R: 5 groups of rows, each row roughly a mix of its group's hidden directions:
R (181 x 10):
-147 -223 5 110 294 -455 100 -52 -111 -144

-361 -171 95 -39 70 -109 -295 286 -81 247

-7 -234 -191 96 415 -154 -140 -137 -238 177

395 -254 15 -31 131 68 -228 211 289 7

181 -63 112 303 98 -336 -357 -56 44 -164

495 29 187 15 4 -155 272 -81 -88 170

41 246 -73 -46 227 -38 44 -384 357 -152

198 358 178 -121 -244 293 3 9 -213 -135

-268 -8 -240 3 -414 220 0 141 -73 -220

-109 -52 -71 226 235 -15 -249 -213 -425 -96

140 -223 18 34 -211 65 35 158 140 507

232 -144 32 49 41 -267 270 71 417 141

-3 -379 -135 -9 107 307 190 165 285 101

-294 151 251 40 376 62 -281 125 -96 3

-254 73 116 -85 -327 81 -75 121 51 -442

-178 -307 41 34 -257 277 -100 -119 45 353

198 244 -62 -64 414 -115 78 -312 122 113

124 107 247 -27 -248 36 -60 120 -390 -319

-351 10 -136 -271 -436 77 -76 24 -13 -73

-191 -54 -162 143 -229 10 -280 437 -108 55

-14 255 213 129 -348 143 -118 -30 -373 -14

30 -74 -304 209 -133 -297 372 -110 -141 -65

85 76 126 43 180 -50 -274 215 -475 -101

304 347 57 -186 49 -28 95 247 -274 -155

-205 -94 -169 164 149 201 446 53 165 -159

419 174 263 50 -209 124 272 65 -28 -84

21 6 115 -61 -150 36 -336 318 -400 86

65 -129 124 106 309 -491 125 -123 14 -92

-43 5 70 -265 -116 64 -307 319 -349 -103

37 235 481 184 203 -134 -58 80 -91 -155

49 -101 -154 -529 193 -38 230 93 42 69

311 -255 23 -49 19 150 97 -139 342 299

-174 307 -145 -98 -58 -249 -149 189 -142 -353

-175 455 -15 92 -242 288 -2 112 150 11

-254 -186 -517 -4 30 -58 -105 197 -12 -42

299 -135 163 -63 398 -200 -108 -96 32 253

-230 -159 -21 110 -405 144 81 -31 319 -194

-85 -285 -392 65 191 -82 -264 -59 100 224

-70 -131 97 -11 -267 386 -17 -90 -401 44

-25 -56 -370 -17 -511 43 67 40 -61 -96

-19 307 -28 47 -123 100 -168 244 -449 -102

-211 -15 -244 109 -95 358 -166 169 -92 -324

303 -24 207 -155 -85 -142 324 315 179 -11

1 105 37 236 -384 -250 -217 -260 -40 169

-217 233 130 -204 373 -73 -31 102 -229 -234

0 292 241 128 66 -33 51 -279 -316 -277

163 -134 217 -13 128 -397 335 -27 -54 202

271 -168 98 -10 15 -306 61 107 -275 356

-97 -252 -127 274 -383 287 -39 -133 -101 10

-189 32 96 31 -25 239 -481 24 1 -293

14 -23 -104 -137 172 125 84 187 547 -77

-28 75 -49 -123 -83 539 65 -289 84 -84

122 8 -253 120 161 129 -243 208 -145 -405

92 78 -237 -88 -205 52 -486 86 -192 -138

63 -127 1 116 -121 6 -406 140 -314 -303

137 272 -68 74 -249 69 -416 -213 76 -171

-115 233 239 -61 -461 -26 -118 -6 -229 -119

39 -33 88 -387 262 347 209 -45 152 68

-245 -74 100 271 172 128 -220 -164 -379 -96

91 364 156 110 243 131 37 -284 -295 8

13 169 -182 70 457 236 14 162 -249 -56

41 -185 -202 64 -65 -30 379 311 -298 90

349 164 114 -85 243 -211 -23 -60 -110 367

28 219 123 128 -420 -183 265 243 61 4

231 -222 -191 94 -3 -45 113 69 386 326

-3 -123 154 324 291 -400 5 -85 159 -39

363 184 -199 -33 -221 297 214 -18 137 -122

-414 122 404 -191 34 -5 -30 -66 175 -14

-80 -157 -58 295 124 280 42 -58 352 -281

-101 -116 -318 -139 -266 277 -233 230 -81 131

-207 -163 -182 120 189 -369 234 -130 212 134

55 -255 -212 -69 -282 74 61 76 226 399

22 190 -118 -288 -264 -232 62 49 -348 197

-232 190 -243 92 -121 234 322 -154 258 50

203 31 -513 -132 50 -43 13 -6 -309 18

-134 187 115 -61 -142 -226 477 167 -159 -29

-300 343 209 112 82 80 -71 98 -303 -200

-174 -148 -210 359 -378 99 -141 -132 -3 -85

-330 39 -192 202 -263 -69 -315 -153 191 -34

-139 85 -240 241 -323 -45 -101 -190 13 -357

302 -245 26 -5 162 81 -41 -109 350 319

92 218 196 -275 -37 256 54 -74 -417 -65

-118 -72 -398 23 216 176 -312 -264 15 8

-261 323 115 -26 38 -105 231 -255 -171 -277

-300 -132 -157 -71 -251 312 -56 -22 342 -70

-201 -134 -116 -192 228 108 -423 -84 255 -12

-24 -302 -123 -24 430 -168 -42 -283 96 -104

-60 -250 -419 1 -93 228 -197 -88 23 271

-222 -95 83 32 16 -251 112 188 -494 -24

-269 133 274 -361 234 4 -137 -167 -144 73

-269 -325 124 39 -244 227 -191 254 64 -108

311 -14 -206 -181 -109 208 87 94 410 103

392 92 -83 -204 -169 94 84 31 174 370

-151 51 219 -183 249 -339 -159 -64 169 285

-22 79 231 8 195 -415 360 -79 46 -123

-392 28 116 -197 10 -237 254 151 87 254

-296 -235 -97 279 -13 -261 65 -61 -332 -82

193 -29 -285 64 -76 -94 -218 -153 457 -71

-273 82 139 79 344 44 104 -176 165 -357

58 -270 58 236 -24 104 270 403 202 12

33 -171 -84 22 23 305 218 -241 346 257

-396 -365 -112 136 -20 282 -75 -18 -63 -109

-222 84 405 -32 -141 148 -268 267 -89 92

-258 -128 34 -285 -274 -13 -78 -79 -1 412

41 -71 -298 154 318 -76 -149 174 -14 -379

-208 80 -3 53 -132 196 -57 -331 -314 -322

-240 106 69 -63 356 -413 -161 91 51 -105

-144 -56 -170 -86 325 114 -251 -106 -402 -91

-178 121 -19 70 126 385 -44 9 -48 -451

220 -330 -58 -7 320 -257 -120 -90 230 136

-370 11 -255 19 -218 245 -276 112 137 -72

124 -382 -87 43 264 -303 70 -109 219 161

168 -367 -183 -144 42 71 200 -202 272 210

52 47 -236 -35 -44 66 385 47 431 -136

206 66 -167 188 -58 -253 361 34 -310 -135

142 -8 -400 88 63 264 -76 97 206 -322

-54 188 -20 20 -384 457 -63 110 83 -67

336 -149 186 -74 284 -68 -113 82 362 -111

182 -104 22 12 164 -286 -34 -78 -336 386

35 -440 126 35 -7 196 102 211 -172 297

131 -24 106 81 -254 510 40 -195 55 141

-195 -261 -294 141 101 43 -16 11 440 68

-117 -102 -316 71 293 40 -26 -195 375 164

-95 -254 -193 180 227 -227 -128 -143 -76 366

251 -229 68 289 -279 -35 156 277 183 75

75 -88 -175 386 221 -48 -273 -68 -293 -116

-80 -144 352 -81 207 -319 -237 -48 -158 192

39 118 192 85 459 -192 160 -190 -151 -177

39 3 -142 302 -293 -47 223 -25 -366 193

-326 128 174 -9 -102 -195 -322 -286 -171 87

-387 155 193 -126 -21 -61 -157 -80 -397 57

-37 178 350 53 141 -158 -73 51 -321 -330

191 10 -18 -54 -213 -57 187 66 408 359

-244 22 138 253 -65 -255 428 -50 -32 -156

278 -21 267 -237 -180 -291 115 201 -189 -106

-74 170 -70 -137 568 45 26 -190 27 -47

-53 -138 -306 96 -120 376 -54 122 321 144

-121 -18 -131 209 -260 316 -169 245 -126 -275

-201 -240 -287 -84 31 112 346 -101 148 265

-200 -70 283 282 -48 -350 4 -15 -241 -188

137 8 149 -288 174 280 274 -331 74 17

328 482 32 -139 -111 -213 -30 47 15 38

-279 -132 144 250 322 -85 277 -34 24 233

124 53 500 14 289 -203 -101 68 -120 -33

148 -15 -199 273 -427 48 -221 -131 179 -61

364 217 7 -51 164 -85 308 -222 92 -232

149 -383 69 92 -26 13 114 120 163 431

157 294 258 -10 -248 120 -33 -18 -325 -249

124 -75 127 52 -346 -184 179 -181 -298 275

-90 162 112 -15 -172 5 -195 144 -530 -77

240 -164 -9 91 -385 -86 18 185 72 367

-49 -219 97 101 194 -360 -5 -116 313 271

-163 -118 -440 -179 167 -128 105 -6 292 126

153 -274 -224 133 167 20 144 97 431 111

209 -178 -140 -44 -249 119 62 432 79 230

-493 -20 -52 -42 23 217 210 91 36 -272

-93 -204 -217 397 -334 -62 -166 142 45 50

-316 88 239 92 -69 -105 -120 -34 -387 -263

-235 153 -89 51 -471 141 1 -87 172 -235

162 109 63 -24 239 5 240 177 401 -272

221 -236 -257 232 35 282 -28 314 -101 92

-2 -109 -299 47 133 200 -241 -233 240 -303

229 54 331 154 -52 -1 396 260 35 79

-171 -47 -324 211 -334 223 -164 170 57 -146

-72 -87 -131 149 -95 277 -376 -267 -115 244

54 309 1 -365 144 91 49 -169 362 22

80 -279 -206 -16 -181 -40 149 122 285 379

25 10 200 132 15 -234 528 106 -71 120

52 -78 -50 -85 155 451 -110 -89 160 362

58 278 188 242 -176 305 -231 -163 43 -207

-75 -159 -241 28 -125 217 36 151 496 9

-46 -25 -118 -40 -20 304 206 214 406 243

88 230 59 58 222 -535 -28 -37 77 -111

359 198 355 -48 -1 -129 32 184 269 52

215 -88 -114 140 427 -197 16 -249 -66 221

-23 208 58 -369 59 -312 94 -275 22 231

-401 -333 -174 234 -34 85 -167 146 3 -92

152 5 90 115 -421 284 -2 129 -55 317

10 152 175 -85 326 -237 349 -196 123 155

153 429 -86 -57 73 -225 75 -83 -369 -21

102 -105 -57 63 -305 -16 -190 -120 -493 89
which group is each row in? (one row of each group first):
-127 184 -98 199 -328 189 -84 167 -210 -318 : <119>
-444 -142 -4 -59 -40 142 -304 238 -155 83 : <88>
-146 80 -378 -65 -442 5 199 55 84 -48 : <69>
12 -241 -33 289 244 -111 -80 -186 232 338 : <131>
-19 365 5 -234 -40 145 -99 -254 75 -363 : <66>

344 94 -81 35 124 423 204 104 199 34 : <66>
-110 -39 -45 123 -57 93 -400 -177 -428 77 : <131>
-55 -191 243 -67 188 239 383 -266 -98 9 : <69>
89 -91 28 -33 392 -330 104 224 272 82 : <88>
189 77 -148 -11 -192 377 215 -296 120 -179 : <88>
-203 82 137 -90 -368 -2 -209 60 -290 -285 : <66>
30 400 153 -92 -56 433 -178 11 19 -90 : <69>
-86 7 371 2 32 -381 121 -88 -270 191 : <131>
41 59 79 122 22 -438 -17 -321 1 317 : <66>
-78 185 55 348 -166 240 -134 -3 90 -384 : <119>
-294 -375 -76 339 -38 -163 -138 -77 124 78 : <88>
-13 -128 -152 142 -366 286 -99 312 -190 60 : <88>
396 -329 -150 146 -239 -204 -40 45 -94 53 : <119>
284 -100 281 50 110 -114 263 -229 -322 20 : <88>
171 274 111 -413 296 75 147 128 -16 -66 : <88>
